In the data rows, the value 128 means zero.
What is the hidden score of each row? Scores go from 0 to 30, and 15 is about the middle. The score is a weighted sum of the row's numbers plus the product of two more (or one squared), each taken from its middle value.
[124 128 130 132 138 106 158 107 145 116  98 146 108 128 120  97 113 160 119 107 121 140  96 142] >> 16
[124 118 150 146 142 118 130 121 140 109 108 141 104 128 147 119 135 103 142  95 113 112 126 135] >> 15
[126 114 138 125 133 128 126 118 132 119 123 112 144 140 156 140 152 141 112 132 112 137 133 135] >> 14
[150 138 171 174  88 113 119 165 132 109 111 172  95 112 120 114 139  89 165  66 138 103 121 146] >> 20
[145 154 111  95 138 131 130  84 104 120 146 128 113 130 161 148 105 138 153 150 131 112 161 130] >> 17
[151 136 131 130 129 126 120 138 116 111 135 114 120 133 130 156 135 118 139 116 113 127 125 132] >> 13
[145 126 159 161 121 121 120 179 131 104 119 135 106 134 110 121 144 111 152  80 123 109 128 145] >> 18
[122 120 139 129 136 108 125 146 129 100 106 153 108 128 139 136 104 119 148 105 117 146 115 120] >> 26
[126 111 131 131 129 125 128 113 124 101 122 125 115 112 151 138 133 101 135 118 125 131 124 129] >> 17
[129 112 118 130 156 138 119 144 125 133 143  96 127 167 148 126 151 107 119 129 129 117 144 129] >> 17
[135 124 147 121 143 118 126 131 132 124 121 115 145 128 124 122 151 129 109 131 119 132 122 139] >> 11
[141 147 144 116 154 129 201 108 193 128 114 170 122  98 144 109  95 158 126 132 154 144 113 171] >> 10
[142 119 156 157 135 112 133 151 130  99 107 124 103 119  98  90 131 114 148  86 122 121 135 137] >> 25
[127 122 141 120 136 129 134 129 145 133 124  99 139 135 145 122 146 130 117 136 123 141 135 150] >> 11
[139 113 127 132 139 124 123 149 132 104 135  79 121 115 152 143 139 135 133 123 125 115 136 133] >> 10
[121 127 144 143 127  99 155 140 126 133  94 123 103 105  85  96 128 106 125 103 116 119 118 150] >> 15
[127 130 150 114 126 120 121 140 111 122 119 124 152 119 120 117 150 139 105 129 133 127 125 126] >> 17
[102 220  83  29 181 114 155  81 100 105 147 195  98 101  23 181  11 154 217 176  98 127 171  97] >> 15
[150 129  85 149 134 141  99 138 116 191 163 117 125 170 105 132 126 109 109 137 119 101 106  73] >> 9
[155 148 183 182 117 108 121 168 127 105 105 163  89 100 105 110 132  83 177  45 148 120 110 149] >> 18
[137 132 151 153 119 129 125 149 126 118 128 119 105 135 125 116 148 106 143  86 109 102 123 146] >> 7
[131 124 139 129 127 128 125 134 136 111 124 111 150 132 169 134 148 137 110 132 117 137 128 135] >> 8
[122 116  86 140 114 144  90 112 109 167 143 142 138 144 124 119 118 126  97 145 148 121  98  66] >> 16
[ 92 112 117 149 126 112  97 144  87 168 129 116 165 133 123 124 134 116  92 171 156 138 116  70] >> 19
[131 104 112 138 137 156 115 102 136 138 165 123 123 156 161 110 144  98 113 113 129 105 150 113] >> 12
[128 106 128 122 130 141 119 115 138 114 142  94 128 138 137 123 149 143 127 136 116 127 151 140] >> 14
[157 145 131 129 164 122 120  94 120 110 136 108 117 122 123 161 127 106 146 119 112 124 119 130] >> 8
[129 113 130 138 141 121 133  85 132 126 113 110 114 120 126 107 139 118 123 117 116 113 133 143] >> 12
[125 104 131 134 130 130 123 137 127 110 134 102 121 132 158 119 151 122 128 120 114 120 145 137] >> 12
[142 131 136 115 143 137 176 114 176 125 116 135 130  94 108  96 108 144 126 136 139 161 130 168] >> 12
[ 84 128 101  84 139 161 170  75 157  98 138 137 101  93 121 124  99 129 162 150 146 151 154 144] >> 14
[123 121 141 147 133 111 152 134 132 126 107 121 109 124 114 110 131 114 123 115 127 111 134 149] >> 17
[124 110 126 140 117 124 101 122 110 150 127 101 158 132 126 146 145 131 104 137 131 138 124 112] >> 23
[121 120 112 113 178 148 130 121 137 107 141 105 121 130 135 131 120 153 141 143 119 125 157 140] >> 12
[154 150 189 194 102 104 123 166 131 105  98 154  86  85  89 113 123  82 186  36 169 101 109 151] >> 13
[128 122 122 114 119 144 171 144 168 120 123 137 123 122 134  97 115 146 128 141 130 144 141 161] >> 17
[130 119 112 107 139 147 166 100 172 122 131 127 117 107 137 115 118 139 130 145 134 147 142 156] >> 11
[129 105 127 130 126 137 115 112 132 124 131  91 135 139 142 134 151 143 121 135 114 127 142 136] >> 17
[133 236 111  50 161 107 134  85  88 112 168 209  95 104  71 194  35 155 199 153 121 109 190 106] >> 12
[142 123 130 129 110 127 118 133 117 106 136  99 117 143 121 159 136 102 135 120 123 130 137 131] >> 21
[100 115  97 136 147 158 108 112  90 173 148 149 152 122 135 119 142 134  91 153 150 114 123  82] >> 17
[124 117 115 107 150 153 164 137 167 107 137 122 118 124 147 114 123 148 136 142 128 146 153 151] >> 15
[141 136 146 156 138 129 119 178 139 113 129 145 103 132 130 116 148 105 145  76 120 100 122 149] >> 5
[138 132 126 132 151 117 126 120 121 113 130 106 119 128 132 165 129 121 146 123 133 120 116 127] >> 15
[120 103 128 130 125 131 108 113 111 124 134 102 135 147 162 133 147 128 118 137 109 127 140 132] >> 16
[125 131 141 130 153 113 165 133 156 132 105 125 114 111 100 104 107 145 123 123 143 132 103 146] >> 12
[132 172  85 158 124 114  71 120  65 208 165 177 130 210 129 174 104 119 117 148 112  75  77  92] >> 10
[143 138 118 132 105 112 129 137 120 108 122 127 114 123 111 162 115 116 154 119 114 127 116 126] >> 16
[117 106 117 134 146 136 112 129 120 141 134 106 141 145 159 138 153 105 110 143 137 123 145 121] >> 19
[130 111 139 137 140 118 136 127 147 115 117 114 110 132 143 115 132 108 133 109 118 125 115 135] >> 11
[140 141 133 128 120 128 107 125 107 125 142 119 118 181 140 160 131 130 139 122  99 110 134 121] >> 17
[137 129 148 120  99 112 126 142 123 130 114 107 154 120 122 131 144 154 108 134 114 137 124 134] >> 15
[159 157 132 130 163 115 128 120 118 101 132 140 115 109 133 172 103 142 160 118 107 123 115 128] >> 10
[135 123 160 155  98 116 130 139 141 116 108 120 101 130 130 112 138 106 147  82 106 119 122 140] >> 12
[124 122 114 107 140 146 126 111 141 120 140 137 118 133 157 136 118 156 146 152 135 137 157 138] >> 15
[160 139  86 148 144 142 103 160 120 183 154 155 128 193 114 119 127 112 104 135 130  85 110  90] >> 13
[132 117 148 144 118 118 130 147 138 121 111 134 104 132 120 108 138 111 137  98 107 129 129 135] >> 21
[125 115  81 139 119 140  87 136 119 176 149 154 139 130 127 127 115 122  97 148 154 120 100  64] >> 13
[ 96 117 106  90 158 164 163  84 155 109 140 137 110  96 112 123 109 155 157 140 139 164 157 144] >> 16
[127 104 140 148 146 117 132 156 132 124 111 106 115 128 133  92 139  96 127 111 118 123 128 139] >> 16
[122 132 154 116  99 126 137 127 146 122 127 108 155 116 131 126 148 147 114 137 130 152 118 144] >> 9
[138 127 142 115 126 124 143 115 139 127 114 102 147 123 133 126 136 144 112 132 125 141 131 156] >> 19
[123 110 142 146 127 116 126 157 132 119 105  98 112 128 131 104 141 122 133 100 130 122 134 138] >> 14
[129 110 135 123 123 129 118  88 120 123 139  83 140 126 167 126 157 139 112 131 111 125 137 130] >> 11
[ 84 120  97 149 105 141 101 100 100 165 141 120 151 135 162 140 133 127  96 162 141 146 118  75] >> 11
[148 159 135 126 138 127 107 123 105 116 145 132 118 166 123 146 124 113 149 136 102 100 144 123] >> 11
[119 128 147 145 148  98 152 129 130 118  91 153 102  93  85  99 122 129 125  99 123 115 116 149] >> 20
[134 122 139 132 139 115 148 150 134 118 113 131 114 118 100 110 135  97 121 111 121 107 132 152] >> 16
[137 125 133 128 118 112 131 133 107 111 106 137 112 111 119 132 108 141 147 110 126 125 105 120] >> 23
[106 120 117  91 168 158 164  84 171 115 136 140 110 104  85 111 112 131 149 145 138 161 150 148] >> 16
[121 123 110 105 133 147 171  90 178 115 132 139 117 110 143 108 109 151 137 142 141 149 141 158] >> 9
[148 128 162 165 114 118 118 155 116 111 122 146 104 119 112 117 145 105 155  75 134 128 127 146] >> 21
[ 96 117 112  99 156 152 158 101 166 110 142 113 117 109 151 127 115 138 145 145 134 147 154 147] >> 8
[142 134 149 118 150 120 143 120 142 123 110 137 151 116 150 107 141 147 110 135 131 145 126 156] >> 8
[136 122 142 119 111 126 129 161 130 126 122 107 136 116 125 114 152 150 109 126 123 120 138 146] >> 13
[165 135  81 141 143 144 105 127 104 194 156 120 131 182 117 123 130 105 106 135 121  83 107  94] >> 17
[130 176 115  83 165 121 124 105 111 126 157 154 106 144 114 166  90 149 167 141 113 106 174 120] >> 16
[ 94 117 118 147  91 110  86 136  85 155 104 119 168 150 156 150 128 114  97 159 161 168 109  91] >> 25
[123 110  83 140  93 160 116 134 105 167 153 107 140 141 130 110 140 103  93 135 141 127 105  77] >> 15
[155 132 125 131 111 125 125 121 119 105 137 123 125 128 139 157 128 122 133 119 124 122 133 133] >> 16
[132 138 107 104 156 142 129 124 120 114 143 120 114 137 133 149 110 132 151 155 140 124 157 137] >> 19
[129 126 156 151 122 108 133 134 132 108 105 119 101 116 129 101 136 106 147  86 126 121 122 137] >> 11
[145 124 133 119 124 134 153 124 163 123 117 131 136 124 170 123 135 120 118 137 136 146 136 160] >> 11
[ 98 134  96  75 134 152 171  73 155  96 139 156 113 100 101 130  77 158 168 157 141 148 158 137] >> 19
[112 120 129 134 121 111 141 146 132 109 101 135 101 112 109 124 125 149 132 100 112 131 115 135] >> 19
[122 127 122 110 141 144 175 101 175 121 119 140 126 114 120  96 114 146 131 139 142 153 138 160] >> 12
[128 120 145 124 106 123 134 139 151 123 129 118 146 133 144 120 154 149 113 134 122 127 128 141] >> 9
[103 113 119 146 116 113  94 108  96 170 124 114 166 143 119 123 134 127  90 168 157 144 118  72] >> 21
[143 146 155 117 131 110 147 139 143 121 107 138 155 125 121 125 135 140 104 132 127 160 112 153] >> 10
[105 121 112 102 175 148 173 107 170 122 128 127 118 129 139 115 115 147 135 138 145 152 142 158] >> 12
[138 132 132 113 142 130 169 118 177 118 115 145 138 109 144 100 116 140 123 141 132 149 130 168] >> 7
[119 113 119 141 122 115  94 134  91 149 113 107 159 143 169 134 141 113 102 152 159 151 117 107] >> 21
[109 123 108  96 142 160 178  91 178 137 136 122 112 107 138 120 105 145 147 150 147 150 154 153] >> 12
[131 104 125 131 138 134 116 152 128 133 139  85 134 132 177 113 155 136 117 126 105 123 150 131] >> 5
[112 115  79 142 114 158 111 115  80 172 140 118 139 131 114 127 135  99  95 146 143 121 103  85] >> 20
[129 110 133 129 126 132 125 150 124 114 123 105 134 130 165 123 150 130 118 131 128 140 140 139] >> 15
[126 145 184 135 131 110 107 149 141 142  80 193 208 118 110 159 129 197 112 161 162 170  91 131] >> 24
[111 122 139 142  98 101 151 117 128 117  89 141 103 104  93  98 118 160 126  95 117 119 105 144] >> 17
[106 142 166 137 103 109  93 132 103 158 107 144 195  71 105 129 130 162  89 138 144 163  80  86] >> 7
[125 112 113 106 112 150 151 125 163 112 145 109 121 119 124 111 129 165 135 149 144 131 154 146] >> 15
[109 124 106 100 129 162 168 106 155 104 138 114 111  97 137 120 111 134 148 149 147 159 152 150] >> 13
[118 114  80 151 111 149 101 130  97 177 162 123 137 131 125 114 124  94  93 139 136 115 117  71] >> 11
[ 93 135 108 164 122 101  49 120 102 201 146 152 141 197 158 138 110 123 116 170 140 127 121  59] >> 6
[138 110 110 137 111 165 117 124 133 151 166 127 121 140 132 101 132  94 108 111 131 100 140 103] >> 13
[146 122 116 136 163 134 107 141 114 138 140 116 125 169 137 135 135 130 118 130 120 101 131 130] >> 17
[151 128 121 130 159 109 136 127 122 105 109 158 117  99 118 164  99 107 150 117 129 138 106 119] >> 28
[131 118 131 121 122 131 122 138 126 122 125  97 138 132 121 118 154 146 114 128 105 119 136 140] >> 14
[118 109 141 144 163 117 134 151 132 113 109 140 114 139 125 117 136  94 129 111 117 118 127 141] >> 23
[103 130  99  83 175 167 183 101 176 108 133 145 105  84 139 113  92 139 156 157 147 165 152 154] >> 13
[120 121 129 111 139 142 164 111 175 123 131 150 126 124 125  91 112 143 128 140 142 139 135 155] >> 12
[131 113  90 135 139 158 112 134 100 155 150  99 135 120 125 121 136  84  98 137 128 123 111  92] >> 12
[133 130 152 127 131 120 124 134 126 141 121 144 161 129 149 143 146 143 107 138 116 146 109 130] >> 12
[116 118 108 103 125 157 160  95 168 119 142 114 116 115 153 116 119 141 140 146 132 147 152 152] >> 8
[125 129  87 154 134 124  68 144  98 199 148 152 123 194 139 135 116 115 119 147 136 101 103  82] >> 12
[140 126 149 117 139 122 132 138 136 132 122 117 146 132 146 131 144 151 113 136 124 149 128 146] >> 12
[120 107 100 136 105 149 113 143 109 145 146  92 136 132 122 131 143 105 104 133 129 120 127 100] >> 18
[139 129 172 173 139 102 129 149 144 102 103 149 100 106 104 102 131 102 172  76 131 110 130 144] >> 20
[150 111 117 135 136 155 114  93 140 140 176 131 130 153 102  95 138  83 112 116 124  99 151 106] >> 13
[119 112 126 115 144 138 144  97 153 119 133 124 132 143 146 121 141 130 125 134 124 131 144 148] >> 15
[100 126 158 131 123 114 114 128 106 138 113 139 179 128 145 158 148 144 109 143 143 148 100 109] >> 20
[121 146 101  90 140 149 146  84 144 126 141 143 114 121 119 140  77 138 167 168 146 134 163 133] >> 19
[152 129 117 130 138 117 129 134 134 103 124 137 119 104 149 153 112 120 146 120 112 135 110 121] >> 15
[104 191  81  36 178 125 153  73  99 111 146 206 103  93  70 168  27 130 199 168 112 124 168 106] >> 18
[134 207 107  59 152 116 130 118 100 111 162 190  97 128  68 189  54 134 184 151 117 104 178 110] >> 19
[130 122  91 138 142 143  97  98 124 203 181 159 124 171 101 111 132 102  99 130 126 106 109  61] >> 7
[112 110 124 137 114 123 100 134 121 126 133  99 157 119 139 124 151 144 102 135 126 129 132 112] >> 10
[132 110 123 120 121 143 142 129 147 120 132 114 127 126 163 122 141 138 126 137 114 139 154 147] >> 14
[101 121 111 101 153 157 167  91 167 113 136 134 111 109 142 122 112 157 144 149 129 151 154 152] >> 12
[136 121 164 164 146 105 130 148 134 113  95 159 103 108 108  99 125 107 154  82 139 114 126 136] >> 27
[138 128 148 128 114 118 142 144 140 112 113 127 121 137 135 110 143 136 116 117 124 112 135 153] >> 14
[135 144 150 110 120 115 150 140 128 120 102 111 147 113 123 109 141 132 107 124 125 129 114 159] >> 13
[106 136 100  79 167 153 168  93 156  92 134 134 112 101 107 122  72 163 167 160 136 156 157 138] >> 16
[106 193  82  45 207 126 154  68  96 112 144 166 102 125  99 166  30 155 199 171 112 121 165 104] >> 18
[127 125 148 118 119 122 135 118 154 124 119 123 143 126 121 133 150 149 112 136 136 146 131 144] >> 15
[109 115 118 145 107 114  88 169  93 162 113 137 163 135 151 142 134 136 101 158 146 145 114 100] >> 20
[135 106 138 143 146 121 126 148 137 119 119 115 117 131 137 110 150 104 129 117 106 122 134 139] >> 17
[130 115 137 121  86 134 127 121 142 120 123 125 140 129 140 127 151 126 116 133 110 139 135 146] >> 14
[ 99 128 102  86 112 152 159  74 149  95 135 140 116  97 145 135  96 147 158 153 133 147 154 140] >> 14
[121 114  86 137 104 159 112 129  81 161 143 115 135 146 125 120 138 114  95 143 151 130 114  86] >> 23
[124 109 133 129 143 131 119 131 126 120 128  91 140 135 137 137 151 135 113 126 112 138 138 133] >> 15
[136 104 126 133 111 129 124 177 147 118 130 102 120 150 146 124 151 137 125 126 111 126 141 137] >> 15
[164 136  81 146 150 142 101 148 109 184 159 152 129 189 104 129 131  97 103 136 132  84 104  92] >> 15
[106 189  85  41 171 126 155  59  98 113 145 209 101 108  76 174  25 148 199 167 108 121 171 106] >> 22
[107 120  75 144 118 161 111 122  79 180 140 133 139 122 140 130 127 113  92 148 151 122  93  74] >> 17
[128 126 158 126 123 114 130 123 141 119 119 116 155 134 167 135 150 145 110 134 128 148 118 136] >> 9
[136 131 125 103 141 136 181 122 176 133 116 142 126  83  98  97 101 178 128 138 151 149 127 168] >> 11
[138 117 138 124 100 130 127 132 130 117 127 106 141 148 165 131 151 137 115 133 109 142 137 144] >> 13
[127 131 162 172 110 108 128 162 131 116 104 149 100 112  95 110 135 102 168  69 124 117 134 143] >> 19
[149 139 176 173 147 107 131 172 143 101 106 150  93 117  89 105 133  94 162  57 130  95 114 153] >> 13
[128 110 112 135 117 136 108  93 126 141 147 122 128 162 136 136 150 126 120 133 122 116 139 120] >> 18
[ 97 135 101  75 149 156 165  78 159  97 135 156 111  92 120 135  78 144 167 159 147 153 156 135] >> 17
[122 120  73 141 126 168 107 108  85 181 146 136 138 125 115 133 134 108  91 147 142 125  93  74] >> 18
[143 145 156 114 108 125 163 156 161 133 110 128 146 112 145 113 125 152 112 139 143 148 124 169] >> 8
[148 126 106 139 148 135 106 144 105 166 149 121 129 172 122 146 122 121 116 132 114 105 124 124] >> 19
[130 129 119 118 123 139 115 107 124 129 146 110 118 155 150 140 129 142 139 144 117 105 167 139] >> 20
[107 151 184 143 121 124 106 103 127 166  86 168 229 112 116 157 130 181 115 159 142 176  81 121] >> 20
[110 109 121 139 107 117  99 153 100 138 112 123 155 144 158 140 147 142 105 144 146 147 121 111] >> 22
[112 114 123 145  97 114  94 134  93 151 109 111 162 138 132 138 138 120 103 156 153 143 114 104] >> 25
[132 116 136 135  99 115 136 130 116 110 105 116 104 130  98 111 125 113 138 110 127 127 110 134] >> 24
[ 96  97 113 168 117 109  73 125 104 185 115 113 184 159 141 159 137 127 102 188 148 135 122  59] >> 26
[117 140  93 163  87 103  52 135  93 191 132 141 132 214 133 159 103 121 123 151 149 137  96  78] >> 21
[129 116 139 138 131 112 142 120 125 126 105 127 110 127 115  98 136 117 122 110 117 130 128 142] >> 20
[129 109 103 133 119 147 114 136 114 137 143 101 133 130 143 119 139  99 105 138 123 125 123 107] >> 12
[139 129 150 159 119 117 122 189 150 113 122 112 103 121  92 102 143 104 147  82 123 115 129 147] >> 6
[ 72 124 101 148 113 136 102 105  98 178 140 107 155 126 136 133 132  99  97 160 146 136 116  73] >> 10
[131 118 145 135 129 120 144 132 152 116 109 128 114 135 128 103 139 138 121 119 107 116 139 148] >> 16
[131 157  91  91 164 144 140 117 127 117 140 148 113 118 128 142  74 134 169 167 117 120 166 124] >> 13
[128 117 144 126 108 126 123 112 137 125 125 106 145 136 137 124 152 144 110 130 123 129 133 137] >> 17
[115 111 119 147 103 112  93  98  93 166 126 119 164 140 130 127 139 124  90 168 153 139 119  72] >> 22
[ 96 127 109 153  98 109  66  99 105 186 149 129 138 190 136 138 124 151 116 161 138 138 124  81] >> 12
[142 145 146 112 128 128 194  94 184 132 119 133 132  98 148  86  98 141 125 133 149 150 118 166] >> 2
[144 166  99 153 103 116  77 118  70 176 160 161 127 210 120 172 108 134 117 141 103  82  90 104] >> 14
[123 114 140 134 131 112 139 113 134 105 111 117 106 130 145 115 118 116 138 108 130 124 112 131] >> 15
[142 108 132 137 131 134 120 120 146 118 139 100 119 148 180 112 156 120 120 112 114 110 149 135] >> 7
[132 118 137 122 148 129 131 135 139 119 126 115 143 131 159 124 147 151 114 135 108 142 129 143] >> 9
[121 126  95 139 147 142 102 126  98 160 156 121 132 131 129 126 129 107 100 139 132 117 113  81] >> 8
[127 107 127 137 131 128 122 147 119 125 124 110 124 141 151 119 159 110 121 125 112 118 146 142] >> 15
[136 117 147 147 134 134 127 160 132 125 135 123 113 149 134 114 154 124 132  97 107 106 131 139] >> 13
[145 110 130 132 129 120 123 143 129  99 122 134 116 108 111 124 121 128 138 115 111 130 125 128] >> 25
